In the rows, 128 means zero.
Each path below is one point turned by a fixed rotation once a step. After each direction that follows a path, write how fast that rotation turns it, in degrees each step (0 if it stays still).
Each turn is a multiple of 5 degrees from 10 to 175, or 0.
Each row of a path follows its step; steps can be skipped.
Path 1:
step 0: [132 118 123 136 115 127 119 119 117 134 112 113 146 126 139 151 125 134
 139 121 120 131 129 128 125 126 137 128 141 140 116 124 131 123 121 120
 132 133 129 121 126 139 133 124 139 124]
step 1: [127 138 132 121 132 127 140 117 133 109 113 116 139 128 131 118 134 149
 138 131 126 129 132 127 120 128 123 133 123 130 109 122 132 130 134 130
 134 115 136 120 124 136 141 126 122 111]
step 2: [127 117 114 130 121 131 120 124 110 135 110 102 142 127 129 135 127 138
 117 131 129 147 120 131 131 123 129 124 131 133 134 126 132 132 125 130
 141 117 124 127 131 138 133 122 135 121]
step 4: [123 124 131 128 133 124 131 125 123 125 117 104 130 120 130 123 135 126
 115 127 129 144 131 128 126 124 135 121 130 130 139 118 129 142 140 128
 147 116 127 114 118 131 149 127 135 126]
step 6: [131 128 128 128 120 133 133 146 128 124 135 110 126 121 132 128 130 124
 134 139 133 132 132 123 123 123 138 128 118 135 121 116 130 147 132 125
 149 122 130 107 120 132 146 139 127 128]
step 7: [119 120 123 122 141 130 130 134 121 124 124 119 131 150 125 127 135 123
 135 122 108 140 122 121 139 138 127 117 130 137 133 133 140 136 125 120
 148 122 132 138 118 135 140 132 127 126]
step 8: [130 129 113 117 119 135 129 143 131 134 129 130 137 125 127 128 133 127
 128 128 132 134 118 114 114 121 132 131 118 128 115 125 139 157 128 132
 145 134 138 120 127 125 137 127 123 136]
step 10: [132 131 118 123 124 116 133 136 126 140 120 146 136 142 131 131 137 125
 123 126 117 131 115 116 107 135 131 125 128 140 119 124 138 138 138 123
 136 121 141 124 122 124 141 127 129 137]
step 11: [123 127 124 131 134 131 140 139 125 132 141 107 126 137 126 135 127 143
 131 117 130 127 128 123 116 112 131 134 133 141 122 119 150 139 142 128
 136 135 131 133 123 127 117 137 125 129]
Directions:
[130 129 126 126 127 126 133 130 133 124 127 129 130 128 128 126 128 132
 126 130 131 128 132 131 128 130 131 132 123 128 127 126 126 129 128 128
 130 129 129 130 128 126 128 128 133 133] -> 155
[125 130 132 128 129 121 127 128 130 131 127 132 126 126 127 128 128 126
 127 122 129 129 129 128 126 124 128 130 131 130 131 122 126 127 129 129
 127 128 129 126 125 128 129 126 131 131] -> 65
Path 2:
step 0: [132 142 133 133 143 122 120 119 138 112 139 134 134 134 124 117 132 133
 130 118 121 112 128 137 138 126 133 133 124 129 130 135 117 122 127 140
 122 117 132 130 139 120 135 120 127 137]
step 1: [129 119 124 132 126 127 137 117 133 133 136 107 127 118 127 120 122 126
 114 125 118 137 121 135 131 127 115 131 114 133 127 119 117 135 125 129
 126 117 136 142 146 122 129 127 129 131]
step 3: [139 138 118 135 126 117 131 136 123 124 117 117 124 133 139 117 135 135
 114 140 125 136 130 127 137 119 124 133 112 129 126 142 113 133 129 140
 121 124 134 136 124 123 130 127 126 137]
step 5: [130 136 120 117 127 133 131 128 138 119 128 117 132 124 140 121 133 146
 129 138 124 125 138 133 113 112 134 127 119 139 135 125 120 125 133 129
 126 143 132 134 120 127 127 142 119 134]
step 6: [131 122 120 123 121 124 115 123 137 129 131 120 119 123 136 128 140 134
 120 135 127 123 132 120 136 132 139 126 124 110 141 146 132 133 126 128
 127 132 132 126 145 123 114 142 128 126]
step 8: [135 129 110 110 124 129 131 143 131 125 127 123 124 128 140 123 141 122
 131 117 124 133 131 114 121 140 133 114 124 126 131 130 140 127 131 125
 127 128 118 126 133 129 124 133 120 145]
step 9: [133 136 131 125 132 127 122 141 125 127 137 128 119 123 138 114 124 136
 127 129 136 110 119 119 132 135 126 121 131 139 142 144 132 113 116 137
 139 122 129 132 126 136 122 131 126 118]
step 10: [127 120 120 136 142 140 129 126 139 127 124 126 128 132 142 120 134 122
 128 123 122 128 126 129 113 138 130 114 124 136 122 117 145 129 118 140
 122 128 123 140 135 127 116 125 127 116]
step 11: [136 144 124 121 135 123 124 130 140 124 147 128 127 123 117 114 131 120
 133 129 119 119 128 140 120 141 130 117 140 125 144 133 135 127 125 125
 126 126 126 140 126 132 138 120 130 128]
Directions:
[126 127 131 119 127 127 131 130 127 129 132 125 129 125 126 129 130 128
 125 123 129 128 126 130 127 124 125 131 128 130 129 125 130 124 127 127
 127 129 128 127 130 130 130 128 125 132] -> 100
[129 128 128 129 127 131 131 128 131 128 129 125 129 124 126 130 126 127
 133 127 130 131 130 129 125 130 127 124 129 131 130 127 126 129 129 120
 130 128 125 132 126 127 128 128 130 133] -> 115
[124 126 130 127 128 127 129 132 123 125 127 129 131 129 128 126 128 127
 131 128 127 127 129 126 127 131 132 125 125 130 131 127 126 125 130 127
 131 131 129 127 137 130 126 127 130 128] -> 35
[126 132 128 129 127 131 123 131 128 128 129 128 128 129 128 126 129 131
 133 127 123 129 132 129 124 129 129 130 128 127 125 124 131 130 131 132
 126 130 126 128 127 130 131 131 129 133] -> 130
[125 127 129 124 125 124 129 128 131 134 129 128 125 129 124 128 130 129
 130 126 131 127 130 126 126 130 130 125 128 129 126 129 127 132 131 129
 122 124 128 127 130 128 127 130 131 125] -> 160
Path 3:
step 0: [125 112 117 119 130 123 123 131 132 127 128 135 139 117 122 125 121 136
 120 134 123 130 130 140 117 124 119 122 115 121 146 122 113 126 126 132
 122 117 130 134 126 122 120 142 133 130]
step 1: [134 114 114 123 128 134 129 143 118 123 126 128 132 131 115 132 129 112
 137 123 121 132 123 141 124 129 136 123 126 125 138 134 126 125 130 140
 116 135 123 123 123 114 134 130 118 116]
step 2: [121 123 118 129 134 141 130 126 129 116 131 130 146 129 133 121 125 136
 132 125 133 146 129 134 117 136 139 113 135 134 120 126 135 125 139 139
 125 134 138 136 113 125 125 126 128 131]
step 4: [128 115 111 131 133 123 132 139 119 131 128 123 127 128 126 121 119 111
 130 116 129 123 126 142 118 124 135 118 134 119 128 138 125 133 119 137
 131 127 129 122 124 123 137 140 126 113]
step 5: [135 126 121 127 130 128 136 119 131 122 142 133 130 133 129 122 118 134
 135 126 138 137 137 143 109 138 137 121 122 132 129 135 130 130 137 143
 131 119 136 128 109 120 128 126 133 132]
step 6: [135 110 132 124 137 133 115 137 137 115 125 124 129 137 121 123 118 121
 139 131 140 141 125 133 121 126 120 131 115 136 134 121 135 123 121 130
 140 119 131 138 127 127 123 131 118 124]
step 7: [123 124 117 133 142 133 122 131 124 128 129 121 135 121 129 113 120 115
 141 128 130 127 127 128 120 130 124 119 147 124 130 127 124 124 118 129
 146 133 132 121 126 116 135 139 131 113]
step 10: [125 121 119 128 130 137 116 128 123 125 137 120 144 120 130 124 126 121
 149 123 126 134 123 136 126 143 126 129 139 127 124 124 126 118 134 135
 139 141 130 121 123 112 126 136 123 129]
step 11: [125 108 121 129 127 132 121 129 128 132 119 129 133 126 131 120 123 135
 141 141 143 131 132 137 139 131 133 110 125 124 124 125 120 134 137 135
 136 124 122 142 124 121 133 124 139 137]
Directions:
[124 130 130 127 126 127 130 130 128 127 130 129 128 128 130 132 129 123
 129 127 126 126 130 129 128 127 127 130 123 130 133 134 129 127 130 134
 127 125 127 126 121 129 128 130 128 129] -> 90
[128 123 126 130 126 129 129 129 128 130 124 131 122 128 126 129 133 124
 131 129 130 129 127 132 129 123 130 129 127 130 128 130 129 127 124 124
 129 131 128 132 125 130 128 126 128 128] -> 140
[127 131 127 129 125 132 130 127 127 129 130 126 129 126 126 129 125 121
 132 129 127 128 131 131 124 125 129 129 134 124 126 127 131 126 128 128
 126 129 125 126 131 130 129 129 127 129] -> 125
[130 126 122 126 124 126 128 128 125 128 131 130 126 128 129 130 128 133
 127 125 127 126 130 132 123 128 128 135 127 126 129 130 126 131 128 126
 128 126 128 125 131 129 127 127 128 126] -> 85
Path 4:
step 0: [134 123 118 126 122 130 124 139 141 125 126 138 127 117 131 142 124 129
 127 122 126 128 140 130 115 134 105 127 120 124 130 116 137 124 126 135
 113 131 125 132 122 137 148 115 127 127]
step 1: [129 124 139 129 148 122 131 136 143 131 128 132 122 130 123 142 124 129
 133 126 115 138 129 129 124 111 116 125 116 126 132 123 125 123 137 135
 115 118 127 128 113 120 130 113 130 121]
step 2: [124 146 127 129 128 125 136 144 132 125 131 139 128 131 126 129 127 116
 127 120 124 132 122 148 128 123 132 137 129 124 125 130 128 123 149 116
 118 129 133 138 118 115 139 109 126 126]
step 3: [119 133 138 125 133 138 123 130 131 126 117 142 122 118 141 130 124 113
 134 122 133 126 123 129 130 119 130 121 120 125 111 137 123 123 121 111
 118 121 137 143 128 124 133 115 131 138]
step 4: [125 127 134 121 129 157 128 131 138 118 128 139 123 121 134 125 120 129
 126 131 134 135 126 137 136 127 125 119 133 131 123 140 129 135 120 131
 113 137 118 143 125 113 134 127 139 118]
step 7: [132 135 120 123 130 133 130 128 113 125 122 137 127 106 137 131 129 120
 134 124 131 148 141 140 132 127 122 131 129 144 126 117 135 117 130 125
 125 132 123 118 126 133 144 122 123 138]
step 8: [132 128 140 120 136 135 121 131 119 121 130 145 122 122 120 127 120 136
 127 128 117 149 145 119 132 112 128 125 126 139 125 117 133 128 128 123
 118 123 131 121 133 121 118 119 124 134]
step 9: [139 147 128 115 128 132 130 140 128 121 136 134 126 135 119 133 126 133
 126 120 129 149 136 128 129 132 141 136 144 136 132 127 134 126 131 112
 118 118 132 136 125 129 124 125 142 123]
step 11: [139 135 123 119 120 135 125 129 140 125 128 115 122 116 122 129 117 114
 129 134 120 138 128 127 130 130 117 134 121 131 122 120 133 146 122 136
 110 132 120 136 127 128 134 126 149 133]
Directions:
[127 125 129 127 130 127 125 128 129 125 129 131 130 136 128 128 127 129
 128 126 126 131 130 128 127 128 131 124 126 130 131 131 131 130 129 131
 128 129 127 124 123 130 126 126 130 124] -> 95
[128 133 126 128 127 125 128 129 131 128 126 126 131 130 126 129 134 128
 128 129 127 128 126 131 126 127 132 127 129 127 133 129 132 129 127 123
 129 124 131 128 130 122 127 128 124 128] -> 100
[128 126 132 129 131 128 127 126 126 126 127 127 128 127 126 125 127 127
 132 132 131 126 124 130 124 131 132 128 126 127 127 132 130 126 128 128
 127 133 128 132 124 124 131 128 126 130] -> 35
[127 128 129 131 126 134 126 125 130 126 132 129 127 128 125 126 127 126
 125 126 126 125 129 128 130 126 127 130 129 127 129 124 129 130 130 130
 129 132 128 128 128 120 123 128 126 127] -> 160
[127 125 128 130 125 125 128 128 125 126 128 126 130 128 124 127 133 131
 128 128 128 131 133 124 131 129 129 129 128 129 128 122 131 125 127 127
 122 128 131 130 124 129 129 132 127 128] -> 35
[129 129 125 129 129 124 128 127 125 129 125 129 131 127 128 126 130 125
 130 126 123 129 127 130 131 124 128 132 127 130 121 131 127 129 128 127
 126 131 127 123 126 126 126 126 126 128] -> 70
Path 5:
step 0: [124 134 138 120 138 114 131 128 129 116 126 130 128 139 134 155 136 117
 127 139 126 139 115 112 133 141 130 126 129 131 125 124 126 123 133 132
 121 133 129 121 124 118 113 113 130 128]
step 1: [132 122 127 126 134 127 110 120 129 130 142 138 120 140 132 117 126 127
 112 115 120 113 118 127 139 126 149 131 118 136 127 140 130 121 123 122
 130 131 117 128 129 125 123 113 124 131]
step 2: [143 133 122 140 136 131 123 125 136 121 125 134 111 120 120 130 126 125
 120 120 120 132 127 123 135 105 123 118 122 120 118 134 137 116 124 138
 121 122 141 135 140 139 136 138 125 121]
step 4: [136 135 134 126 132 119 123 118 127 139 144 136 125 131 126 124 135 126
 136 130 122 130 134 141 132 142 131 137 142 112 137 153 126 131 124 116
 142 121 129 123 131 126 124 118 125 136]
step 5: [140 132 123 136 116 142 126 112 136 120 125 128 124 129 129 123 134 126
 131 137 125 113 126 149 124 113 113 127 133 132 131 140 125 123 123 147
 121 126 124 127 117 141 128 129 128 139]
step 6: [127 135 132 120 120 133 136 128 124 124 114 134 121 131 111 141 140 133
 128 119 122 124 120 117 119 140 108 141 127 137 113 121 123 129 130 130
 138 131 130 134 118 130 133 141 126 133]
step 7: [123 116 142 116 120 124 122 125 124 130 124 139 130 129 141 118 135 146
 109 132 134 134 123 112 133 140 125 132 137 120 144 133 135 138 133 121
 138 128 134 124 126 137 135 121 130 138]
step 9: [127 141 127 139 142 132 143 129 121 120 122 126 126 123 120 132 122 135
 113 120 128 130 120 132 117 135 134 120 122 152 112 133 129 119 140 122
 119 132 131 124 126 129 129 124 141 141]
step 10: [122 125 122 138 132 123 132 125 133 143 120 115 122 133 129 122 129 132
 116 114 128 141 134 113 147 131 145 138 136 140 129 141 126 133 129 128
 145 124 134 122 131 135 127 140 129 126]
Directions:
[131 125 125 128 125 131 127 126 126 129 134 130 131 126 126 128 133 125
 135 129 129 128 129 125 127 126 128 127 129 127 125 132 127 128 127 125
 128 127 131 129 126 128 127 132 128 130] -> 40
[128 126 129 127 130 124 131 128 127 129 127 124 129 123 126 128 131 129
 128 130 122 128 127 125 129 134 126 124 126 129 123 127 124 127 126 131
 124 127 127 127 127 127 130 129 131 129] -> 115
[128 131 125 133 127 132 130 130 127 126 131 129 125 126 130 129 129 128
 127 123 126 127 128 130 131 126 130 130 129 128 123 128 124 130 129 129
 126 131 122 125 125 130 127 125 127 131] -> 90
[124 131 125 130 127 124 131 126 131 132 131 129 127 129 130 131 131 127
 127 130 134 127 130 122 130 133 127 129 129 128 130 127 126 126 129 126
 130 130 126 131 129 130 129 126 130 128] -> 110
